In the rows, 128 means zero.
Named turns come first, each shown by rows before and after it. Which turns, in which order, take the first row of each pair that follows to the second? Write the first one first, as in the answered first pair.
Zozuk:
[165  77 152 164  97 154 154 109 116 148 175 116 134 114 137  77 126 118
 146 120 172 125 137 139 140 139 159 154 138 120 157 133 142 104 113 150] -> [179 100 122 156  72 125 130  89 110 139 171 120 125 133 163 125 151 132
 150 114 156 133 164 156 132 130 171 133 125 119 118 113 125 142  95 165]
[105  96 144 120  85 105 100 159 133 202 163  86 125 120 126 141  89 127
 156 121 108 109 134 129 153 120 149 137 102 155 162 159 128 149 102 149] -> [107 112 129 117  79  93  92 155 138 183 155  77 128 126 135 155 100 131
 155 108  94 106 140 131 154 110 149 130 101 159 142 152 119 162 101 158]
[154 149 108 134  99 101 122 128 109 148 143 118 127 151 170 148 100 122
 121 138 107 127 138 148 121 123 134 149 140 145 114 131 126 132 152 135] -> [138 164 106 129 112 110 131 137 137 122 123 115 120 148 162 163 117 142
 108 135  93 122 124 139 127 110 126 166 138 153 109 130 123 144 149 129]
[106 152 100 121 138 114 100 138 138 103 116 111 123 118 120 147 147 139
 115 115 125 130 125 112 119 104 127 135 130 132 111 142 101 136 114  99] -> [ 97 135 129 125 147 127 114 154 136 115 116 114 143 111  99 115 136 130
 117 127 131 126 113 102 127 114 119 146 146 129 134 152 110 115 119  93]
lageb:
[133  93 150 160 104 128 147 100 135 118 147 136 128  94 107  93 159 160
 131  89 180 143 140 145 140  96 187 146 130 140 108 121 142 140 105 183] -> [148 133 142 163  97 125 145 123 151 124 129 125  98 137 142 161 199 175
 125 120 114 127 150 122 134 101 171 152 116 140  86  96 134 157 132 180]
[125 185 152 141 128 118 158  40 158  96 131 141  91  72  97 160 206 177
 111  93 105 143 129  87 124  70 168 124 109 133 107  89 161 101 150 168] -> [ 99 196 144 122 138 121 158  46 161  91 111 139 101  72  85 169 197 174
 105  90 104 143 108  90 114  71 154 112 110 135 109  90 160 107 156 146]
[158  96 136 137  84 124 130 101 141 154 157 142 124 136 154 129  92  99
 156 161 136 134 127 158 112 148 130 110 122 129 145 129  96  91 123 139] -> [156 122 123 138  87 126 120 108 151 143 148 129 106 161 170 163 109 108
 140 181 107 124 133 151 108 153 119 104 116 132 137 124  96 106 135 135]
suv:
[110  87 131 141 131 146 171 171 122 128 140 151 120 135 118 129 124 113
 121 175 156 154 153 131 158 158 104 148 168 146 180 150 112 141 143 124] -> [124 108 120 133 130 137 154 175 117 130 133 141 118 155 145 164 129 116
 115 185 136 137 159 141 140 165  91 135 159 135 162 151  96 140 144 124]
[ 91 120 131  75 148 148  93  98 141 103 113 121 123 102 106 117 100 150
 171 101 142 136 111 111  96 148 145  90 127 111 102 124  85 136 102 108] -> [ 96 118 135  75 152 156  95  97 143 106 114 119 116  95 100 111  94 148
 172 101 142 131 110 116  93 150 145  91 130 110 113 129  83 131  98 109]
[100 123 125 153 134 147 147 145 160 111 109 122 143 112 106  85 124 121
 136  74 136 138  84 128 124 129 132 147 148 138 145 152 132 120 130 116] -> [ 97 157 108 134 146 133 137 156 151 111  89 115 130 138 135 126 119 113
 124 109 101 126  85 122 101 145 109 136 145 132 137 158 125 118 155  95]
[185 102 159 146 114 152 149 147 132 176 168 122  86 136 158  86 136 108
 160 154 124 115 141 119 141 145 125 181 134 152 160 126 163 100 142 148] -> [181 111 159 134 130 149 142 162 130 169 153 128  83 157 171 107 135 110
 149 174 104 105 137 114 134 157 110 177 138 150 155 125 143 101 151 132]
Pairs:
(2 to 3 turns a pair)
[148 129 128 115 104 153 139 126 129  95 111 130 112 108 117 147 154 141
 109 102 159 120 112 122 155 123 159 147 118 128 130 145 131 138  95 164] -> [152 158 122  97 115 143 129 136 130  93  82 123  98 136 140 177 154 140
  95 123 124 115 113 117 139 134 131 138 109 121 128 137 121 135 116 144] | suv, suv, suv
[179  86 153 134  79 127 142 130  98 135 183 130 160  87  92  61  89  96
 188 143 154 144 125 128 144 162 105 163 135  98 162 121  92  91  96 107] -> [148 132 108 144  75 121 129 104 130  74 141 127 148  70  75 105 162 163
 159  90 147 138 135 116 172 108 145 165 118 131 109  87  88 157  59 140] | Zozuk, Zozuk, suv
[181 133 131 109 140 127 117  99 133 150 143 107 133 138 135 138 155 142
 128 152 117 127 149 122 126 136 125 131 121 114 117 150 122 124 128 152] -> [173 122 136  99 147 117 123  88 118 143 148 116 147 109 118 107 130 132
 130 135 140 132 138 131 126 132 125 118 127 114 128 158 121 114 124 154] | lageb, lageb, lageb
[196 132 137 139  98 112 133 119 113 169 173 135 107 166 159 136 147 116
 125 138 114 128 141 171 137 120 120 116 132 106 108 109 148 114 131 132] -> [144 153 141 111 157 140 143 160 139 131 120 125 103 158 123 137 140 119
  96 149 101 117  97 129 147 117  75 130 144 114 137 129 149  98 160  72] | lageb, Zozuk, Zozuk
[141 177 135 128 121 134 124 151 154 132 116 116 108 187 173 200 169 136
 102 162  61 105 142 104 122 154 105 120 131 120 101 110 111 158 157 100] -> [135 119 180 133 138 166 153 177 142 166 138 121 128 165 131 128 123  99
 118 189  96 119 116  89 130 178  92 141 144 108 151 145 132  97 175  85] | Zozuk, Zozuk
[127 158 128 112 129 134  94 136 133  89  85 135  98 132 175 175 158 160
 117 130 102 131 154 137 116 121 145 105  91 133  65 100 112 139 142 107] -> [ 81 118 156 119 170 167 129 153 142  81  83 137 131  78 102 104 120 141
 107 119 150 145 114 114 139 109 134 133 116 137 116 130 129  98 151  85] | Zozuk, lageb
[163  99 100  84 103  99  89  90 100 166 120 122 136 127 154 133  62  88
 147  85 148 138 134 182  85 116 129  64 130 111 108 121 125 116 102 128] -> [190 123 104  98  90  96 101 111 118 178 123 124 115 169 188 178 103  98
 141 104 113 132 155 167  86 132 138  72 125 111  94 108 128 130 116 124] | lageb, lageb
[124 107 111 123 126 121 114  92  96 130 168 132 152  98 105  92 101 114
 140 110 146 109 137 168 122 111 121 105 117 120 130 136 134 119 123 130] -> [146 153 110 135 111 117 105 121 122 143 148 131 122 148 147 160 151 140
 130 143  88 101 161 141 123 122 110 116 108 122 101 117 132 144 150 123] | lageb, lageb
[123  88 142  97 125 164  95 113 119 145 164 146 176  88  77  84  67 101
 125 108 157 149 145 139 137 137 142  99 141  76 197 198 125  75 110  86] -> [ 82 173  97 101 147 151  81 121 180  70  91 130 154  93  72 174 155 173
  83  76 107 138 126 111 162  89 145 102 129 112 148 161 112 144  99  87] | Zozuk, Zozuk, Zozuk
[127  79 152 121 130 142 127  95  85 144 160 133 139  97  95  63  65 107
 143 102 166 122 137 157 116 135 158 104 124 121 165 139 136  85 115 142] -> [125 125 130 100 155 140 101 127  97 146 124 119 121 155 135 134  59  92
 117 154  91 107 121 140  88 165  94  80 119 101 169 139 106  83 150  86] | suv, suv
[161 110 135 151 103 129  96 100 142 126 185 128  89 171 173 159 170 107
 172 100 105 116 170 152 127 136 148 125 110 114 104 101 130 162 108 148] -> [136  67 186 157 139 180 136 144 158 141 182 130 103 141 118 100 147  86
 158 115 128 116 132 121 151 144 119 169 138 118 159 136 156 113 147 121] | Zozuk, Zozuk, Zozuk
[161  97 157 146  95 138 130 134 137 153 170 123 115 130 131 107 138 116
 145 154 118 141 156 122 139 146 138 155 133 115 121 145 153 120 135 139] -> [108 164 107 108 139 134 110 135 149  92 106 121 117 133 127 162 151 153
 106 140  90 133 126 117 127 124 105 121 124 131  99 136 131 160 133 113] | Zozuk, Zozuk, lageb
[171  84 111 118  69 162 142 114  61 168 175 168 145 115 170 103 112 104
 139 134 120 119 172 168 124 152 149 104 193 142 121 208 146 117 106 127] -> [186  94 113 139  53 166 150 115  79 165 178 167 130 118 176 124 147 127
 137 125  98 119 186 160 134 142 168 114 186 149 105 189 151 134 106 147] | lageb, suv
[125 121 129 128 154 137 121 144 159  99 131  94 105 160 119 134 186 126
 144 117 106 150 110 142 130  72 120 125  88 157  96 130 145 136 134 138] -> [133  93 134 141 142 141 125 133 154 104 162 103 109 144 111 106 179 119
 155 109 126 161 117 152 140  72 138 137  87 156  94 129 155 134 117 148] | lageb, lageb, lageb
[166 121 149 115 132 119 114 136 112 126 194 164 133 114 116  81  93  98
 158 109 127 126 142 168 105 135 149 158 147 108 192 159 139 115 101 148] -> [196 134 166 146 107 126 120 152 125 135 200 161 109 139 138 103 136 113
 154 127  93 115 159 150 121 142 163 181 135 113 168 144 143 131 124 159] | lageb, suv
[160 144 125 136 128 115 118 118 114 119 154 121 110 154 155 170 149 148
 154 136  99 149 172 145 111 147 135  98 111 103  90 105 121 146  91 125] -> [ 89 122 142 124 187 159 147 136 129  87 127 124 138 100  81 100 112 132
 130 123 146 152 112 125 137 135 102 111 129 115 140 133 138 106 111  89] | Zozuk, lageb, Zozuk
[145 109 124 136 111 138 152 122 158 128 162 145 108 121 134 126 161 122
 142 135 135 123 142 128 167 121 140 157 141 143 123 129 136 124 118 161] -> [102 107 119 106 147 141 140 110 148 101 141 137 136 101 108 116 114 111
 134 114 152 132 112 130 155 112 115 132 151 150 149 137 127 115 104 129] | lageb, lageb, lageb
[124 148 122 177 141 108 134 105 115  88 104 128 104 130  98 174 182 150
 125 100  96 112 113 114 150 138 125 167 127 127 105 128 156 149 122 117] -> [143 103 157 194 134 117 152 104  94 127 149 144 115 105  90 112 146 121
 141 108 136 120 120 122 157 149 138 188 144 116 132 148 179 108 130 127] | lageb, Zozuk, lageb
[143 130 160 138  96 175 137 190  84 119 153  73 139 149 166 159 112 129
 139 177 108 101 158 110  91  98 120 147 137  94 196 151 156 124 142 105] -> [107 116 146 123 115 179 132 178  77 106 147  68 159 115 141 131  80 119
 140 161 134 113 141 115  90  85 114 137 142 104 212 174 149 113 128  96] | lageb, lageb
[155 145 100 107 112  93  95 122 113 154 141 118 124 163 173 169 101 100
 149 142 108 132 148 155  91 151 118  93 118 112 131 137 108 130 128 120] -> [148 120 101 105 111  99 101 105  95 160 155 128 147 134 152 131  75  91
 156 114 148 140 141 168  95 148 127  90 126 111 146 145 109 122 114 122] | lageb, lageb
[ 99 134 123  91 150 140 113  93  85 129 106 146 144 130 140 102 101  74
 111 118 119  74 110 100 111 120  84  93 109  93 145 151 102  80 168  81] -> [146 148 137 122 112 135 116 113 106 157 121 149 112 178 182 143 153  88
 115 155  75  58 153  86 125 130 101 114 100  94 117 132 112  95 184 106] | lageb, lageb, lageb
[113  96 167 111 104 103  79 146 111 163 163  91 137 146 126  92  81 139
 130 177 162 110  90 121  98 138 124 142 144 135 115 151 120  65 136 143] -> [ 75 150 144 121 120 114  76 155 147 106 106  76 121 155 114 145 139 180
  98 157 136 105  84  94 118 108 121 158 130 153  81 128 114 105 137 143] | Zozuk, Zozuk, Zozuk
[160  94 147 136 111 122 151 100  87 161 185 125 134 118  99  93 107 116
 152 121 140 121 152 120 134 150 153 145 144 115 142 131 145  90 121 159] -> [106 171  82 114 136 113 128  95 123  86 116 112 123 127  98 171 151 165
 113  87 101 109 134 104 120 112 137 127 123 136  97 112 121 148 100 149] | Zozuk, Zozuk, lageb
[133 117 133 133 149 125 147 136 129  94 104  76 119 110  70  82 106 119
 158 105 142 129 101 111 154  93 129 123 131 166 151 136 134 118 116 188] -> [135 167 107 106 149 106 124 150 123  89  83  64 100 163 117 150 104 107
 147 143  84 108 111 117 121 113  85 101 122 153 134 129 113 127 141 155] | suv, suv
[147  99 135 153 164 110 124 116 111 150 178 130 107 138 132 122  82  74
 159 190 110 136 161 108 145 144 122 129 142  84 184 158 105 100 177  89] -> [141 165  82 141 152  90 100 101 146 102 133 122  98 154 152 200 141 119
 135 162  74 139 176 105 141 108 137 106 121 102 120 122  85 166 151 105] | Zozuk, Zozuk
[159 122 118 113 101 108 119 113 117 151 150 141 132 136 162 142 127 129
 152 132 122 123 159 165 135 144 155  88 105 115 112 113 101 126 120 129] -> [146 110 120 123 100 119 127  95 123 135 153 137 137 111 145 124 136 142
 152 105 141 133 146 167 149 126 167  94 104 118 119 115 111 129 107 141] | lageb, suv
[164 137  67 137 134 102 115 114 117 108  83 132 105 129 119 168 155 157
 126 110 135  56 148 100 133 128 146  99 106 150  83 104 137 146 122 152] -> [160 121 101 130 162 133 125 167 121 128  73 130 108 141 104 145 115 113
 117 157 129  50 120  76 125 162  91 115 129 131 129 135 143  95 170 101] | Zozuk, Zozuk, suv
[139 109 116 109  87 128 113 150 115 145 161 118 126 158 158 129 125  72
 121 158 115  94 138 133 131 104 119  95 150  95 152 143 141 110 147 124] -> [114 124 121 113 115 156 120 172 151 106 124 111 120 147 122 149 155 100
  95 158  99  95 116 101 155  88 110 122 154 111 155 141 138 115 161 107] | Zozuk, Zozuk, Zozuk
[121 120  81 137 117 120 126  94 117  82  78 125 160 108  89 139 176 159
 105  87 155 156 117 150 128 116 137 149  97 166 119 139 144 174  95 127] -> [150 114 132 174 105 144 160 134 141 120  94 128 131 137 107 150 219 161
 109 129 125 136 138 111 145 134 136 184 101 158 122 139 159 164 132 129] | Zozuk, lageb, lageb
[100 181  95 114 124 128 109 125 146  80  90 126 132 140 134 176 173 148
 103 116 105 108 121 127 106  99 121 114 115 143  91 126 123 165 118 116] -> [123 148 132  96 134 139 119 158 121 135 112 125 143 159 146 147 106  84
 122 172 106 111 118 128  79 150  79 119 127 112 145 157 127 100 150  80] | Zozuk, Zozuk, suv
[113 143 121 157 102 118 118 160 176 124  98 144 111 192 120 172 210 142
 138 121  73 113 129 100 150 119 139 143  98 129  92 117 135 114 121 104] -> [112 109 131 170  91 133 131 144 173 128 123 152 121 149  89 132 209 147
 146  95 112 122 131 107 170 106 181 158 109 137  95 120 150 105  97 137] | suv, suv
[131  70 180 123 124 135 147 151 148 137 141 139 116 121 118  90 134 144
 133 135 139 150 132 112 141 132 152 152 147 115 139 140 164 116 122 163] -> [ 77 100 148  90 167 132 130 155 146  91  96 128 130 111 101 105 103 141
 107 126 143 155 105 111 121 126 110 126 147 120 150 155 145 112 124 125] | lageb, lageb, lageb
[168 108 199 158 113 145 149 152 112 163 154 138 107 139 117 111 136 103
 140 150 126 126 139 133 138 136 134 157 144 109 141 144 141  87 155 127] -> [145 159 161 155 128 137 130 146 148 112 112 128  93 151 123 174 190 153
 111 128  98 114 135 112 148  95 142 167 137 133 108 116 133 135 139 130] | Zozuk, Zozuk, Zozuk
[135 129 158 160 128 151 171 124 143 104 128 127 122 102 103 122 188 175
 124 101 129 128 121 110 203  86 168 163 126 145 106 111 145 146 139 174] -> [173  85 179 151  96 131 164 109  98 161 178 139 138 105 124  82 132 126
 158 112 148 140 149 145 176 112 170 143 129 123 126 119 148 119 130 190] | Zozuk, Zozuk
[107 116 122 115 117 143 143 144 154  93 114 106 141 120  70 121 187 148
 142  77 168  88  85 107 151 103 139 148 135 136 120 137 119 162 127 117] -> [111 157  98  95 115 132 120 155 150  87  98 102 127 156 108 171 188 152
 134  98 139  76  88 118 130 116 119 133 131 128 109 133 106 171 148  99] | suv, suv
[ 95 171  84 122 139 140 122 142 161  80  94 122 102 151 122 176 154 163
 110 105 106 122 131 138 113 116 118 113 115 120 135 134 116 139 121 118] -> [145  98 158 149 107 156 157 157 135 160 164 144 111 142 126 103 112 114
 145 142 142 127 145 148 116 152 132 148 135  99 169 156 137  73 143 136] | Zozuk, Zozuk, lageb
[135 142 194 129 155 137 139 182 150 142 115 144 122 128 132 132 132 100
 111 172 100 120 117 112 150 159 101 155 122 105 144 147 141  91 170  90] -> [183 121 156 134  90  93 120 120 114 166 167 154 138 115 169 129 131 102
 149 131 140 133 168 171 138 143 170 120 108  98  98 116 136 133 117 156] | Zozuk, Zozuk, suv
